[149 159 159 101 158 149 105 145 115  96 147  89 158 162 153 143 105 101
 107 161 145 147  93 161  94  96]  Mizag
[149 107 202 154 147 107 155 138  96  98 102  97  95  98 154 149 139 156
 126 161 153 145 154 177 113 136]  fut
[148 159 165 100 164 151 105 143 108  97 153  86 161 162 158 147 110  96
 111 161 153 145 102 159  96  99]  nani
[118 107 200 160 109 107 169 116  90 137 107  54  92  97 107 112 156 167
 156 118 100 120 162 180 166 145]  Mapag
start: [156 118 100 120 162] | Mapag, 19
gone Mizag: [145  96 147 147 158 162 101 143 159  94  93 149 101 159 158  89 161 153
 105 145 115 105 161  96 149] | [107]
start: [100 120 162 180 166 145] | Mapag, 21
gone fut: [177 102 154  96  95 139 113 155 149 149  98  98 145 154  97 138 147 153
 156 154 107 202 107 126 161] | [136]
which: [148 159 165 100 164 151 105 143 108  97 153  86 161 162 158 147 110  96
 111 161 153 145 102 159  96  99] | nani

[175 164 131 119] = gopa
[ 97 164 158  91] = limag
[166 164 113 156] = fulot
[138 164 155 103] = Nogiz
[113 164  83 110] = far
[164 175 131  92] = sok
[167 164 146 106] = Mos
[137 164 124 201] = miku
[153 164 155 103] = nutim
[163 146 113 181] = tisa
start: [175 164 131] | gopa, 1
start: [164 146] | Mos, 2
gone miku: [137 201 124] | [164]
gone gopa: [131 175 119] | [164]

[201 135  70  53] : Zilar
[140 169  53 149] : susu
[111 136 161 135] : Mit
[161 160 134  70] : git
gone Mit: [136 111 135] | [161]
start: [160 134  70] | git, 2
start: [ 53 149] | susu, 3
gone Mit: [161 136 111] | [135]
gone git: [160  70 134] | [161]

[129 108 181 122] = geg
[ 80 164 159 162] = suga
[ 76 149 166 132] = nelo
[155  97 184  94] = sifiv
[152 113 151  90] = bal
[ 80 136 159 162] = Vavi
[ 60 129 170 122] = Num
[128 130 108 130] = Nataf
[114 115 140 193] = gosop
[120 150 175 159] = sike
[136 134 114 104] = baso
gone bal: [ 90 151 113] | [152]
start: [130 108] | Nataf, 2
start: [120 150] | sike, 1

[ 82 101  81 111 166] : Zul
[123 120 121  81  80] : buv
[138  62 136 118 139] : Laz
[143  65 146 105 120] : fod
gone Laz: [ 62 118 136 138] | [139]
gone Zul: [166  82 111 101] | [81]
start: [ 62 136 118] | Laz, 2
gone Laz: [139 136 118 138] | [62]
gone Zul: [166  81 111 101] | [82]
gone buv: [123  81 121  80] | [120]

[ 43 173 145 173 113  75 169 140 121] = zari
[ 43 173 145  75 173 169 113 140 117] = zumo
[152 105 168 151  82 117  65 118 114] = Nel
gone Nel: [ 82 118 105 168 114 151  65 117] | [152]
start: [173 113  75 169] | zari, 4
gone zumo: [173  43 113 169 145 117 173  75] | [140]

[151 181 145 105 104  79 138 119 134] = Pavuf
[158 156 136 157 109  84 142 133 137] = giko
[137 109 142  84 202 157 136 127 162] = tago
gone giko: [157 137 158 133 156  84 109 142] | [136]
gone Pavuf: [138 181 105 119 151 134  79 145] | [104]
start: [137 109 142] | tago, 1
gone giko: [137 156 142 136 157 133 109  84] | [158]
gone giko: [142 158 156 109 136 137 133  84] | [157]
start: [156 136 157 109  84 142] | giko, 2

[125 185 186 139  85] -> Toz
[153 178 111 101 100] -> Zume
[153 178 111 161 160] -> Badug
gone Badug: [111 178 160 153] | [161]
start: [125 185 186] | Toz, 1
gone Zume: [111 178 101 153] | [100]
which: [153 178 111 101 100] | Zume
gone Toz: [139  85 125 186] | [185]

[131 132  93  94 117 121 141 115 159 133 131 149 129 115 131 147 100 143
 122 116 112 132 136 112] : gam
[112  43 120 128 174 112 137 140  88 133 132 175  95  81 184 135  96  87
 143 113 150 148 157  77] : povo
[134 147 100 143 140 112  43 132 137 133  88 120 142 102  75 141 119 149
 163  93 156 164 148  63] : mupaz
start: [ 43 120 128 174 112 137 140  88 133 132 175] | povo, 2
gone povo: [140  81 157  96 133 113  95 120 137  88 143  87 148 128 150 112  43 135
 132 184 112  77 175] | [174]
gone gam: [131 112 159 131 133 149 129 112 136 122 141 115  93 117 143 121 100 115
 132 131 116 147 132] | [94]
gone mupaz: [156 137 102 100 164 140 141  43  88  75 134 133 163 149 112 119  93 143
 148 142  63 120 147] | [132]
start: [131 147 100 143] | gam, 15
start: [131 147] | gam, 15
start: [150 148] | povo, 21

[ 62  45 159 158]  ziba
[ 48 158  46  47]  gevil
[ 59  46 158 156]  lim
start: [ 45 159] | ziba, 2
gone gevil: [ 47 158  46] | [48]
gone ziba: [ 62 158 159] | [45]
gone lim: [156 158  46] | [59]
start: [ 59  46 158] | lim, 1
gone gevil: [ 48  46 158] | [47]
start: [ 45 159 158] | ziba, 2

[119 144 113 137 149 131 133 124 129 121 131 129 152 116 133 133 134 121
 129 135 141 138 136 137 123 138 142 137 121 132 116 125 126 134 140 129
 146 133 128] = gos
[137 170  78 156 126  86 118 113 145  99 152  88 156 124 170  99 104 110
 190 106 159 153  96 152  69 132 141 123 164 110 126 155 146 156 116 125
 136 147 147] = zez
[120 155 112 142 162 131 132 114 124 125 143 130 162 124 143 122 134 122
 152 141 130 149 139 148 134 147 153 130 120 133 112 123 126 142 130 131
 144 123 128] = gero
[118 146 112 138 148 130 132 124 129 121 131 128 151 116 133 133 134 121
 128 135 141 139 136 137 123 139 141 136 121 132 116 125 125 134 140 130
 147 134 128] = Gapos
[120 155 112 142 162 131 132 114 124 125 143 130 162 124 143 122 134 122
 128 141 130 149 139 148 147 147 153 130 120 164 105 125 101 157 144 143
 150 150 147] = sim
gone sim: [147 120 149 105 150 162 147 147 132 128 162 134 155 144 142 139 122 122
 125 130 101 157 153 120 124 124 143 130 114 164 143 112 125 130 143 131
 150 141] | [148]
gone gero: [125 152 143 112 130 123 134 141 123 130 122 128 130 148 134 142 122 144
 147 149 162 120 124 143 114 133 124 130 112 139 120 162 126 131 155 142
 131 132] | [153]

[140 135 143 110 159  92  98 145 142 111 100 124] : zep
[114 180  88 103  93 119 124 120 116 109 122 192] : dom
[130 159 158 134  67 132 136 155 148 137 145 153] : Koti
[121 134 105 148 146 160 157 102 110 144 151 111] : vid
[121 169 100 112 192 117 120  96 103 117 118 127] : Toduf
[131 162 125 107 172  95  99 124 124 108 100 132] : Fonab
[140 135 143 110 159  92  98 145 142 111 152 107] : Paf
[127 105 119 154 123 162 164 118 109 126 137 193] : fidin
[114 180  88 103  93 119 124 120 107 109 122 192] : zota
[140  98 132 157 199 150 149 116 132 146 140  58] : pedab
gone Fonab: [100  95 125 108 132 131 107 172  99 124 124] | [162]
gone Toduf: [100 117 112 192 127 117 121 103  96 169 118] | [120]
start: [134 105 148 146 160 157 102 110 144 151 111] | vid, 2
gone Toduf: [103 117 169 117 127 120  96 112 192 100 121] | [118]
gone Koti: [130 132 145 137 134 155  67 148 153 136 159] | [158]

[100 106 148  87]  ketu
[ 93 125  77 173]  makol
[133 191 102  54]  Vos
[150  61 162  53]  fon
[111 173  75  74]  geduk
[146 197 108 193]  vipid
[148 163  82  53]  Gav
[193  74 198 105]  vaz
[147  94 117  86]  rivum
gone Gav: [ 53  82 163] | [148]
start: [ 61 162] | fon, 2
gone vipid: [197 146 193] | [108]

[114 101 101 143 133 132 213 106 160  96 139 119 138 145] -> Vus
[149 124 145 145 119 140 116 116 130 141 115 175 122 153] -> Zap
[140 121 129  92 142 120 132 157 121 124 159 127 113 121] -> Sov
[132 111  93 123 126 136 130 137 137 104 132 118 124 135] -> bem
gone bem: [126 130  93 137 132 104 137 132 123 111 118 136 135] | [124]
gone Sov: [124 159 127 129 140 113  92 157 121 121 121 142 132] | [120]

[138 101 163  81  80 151]  zoko
[128 104 158 162  80 182]  Fip
[138 104 163 148  80 193]  ligon
[142 104 163 118  80 194]  tob
[150 104 163  98  80 176]  gamoz
[134 104 158 162  80 182]  Mib
[ 88 104 157 165  80 176]  tifol
[ 88 166 157 165  80 170]  Sor
start: [118  80] | tob, 4
gone Sor: [170 166  80 157  88] | [165]

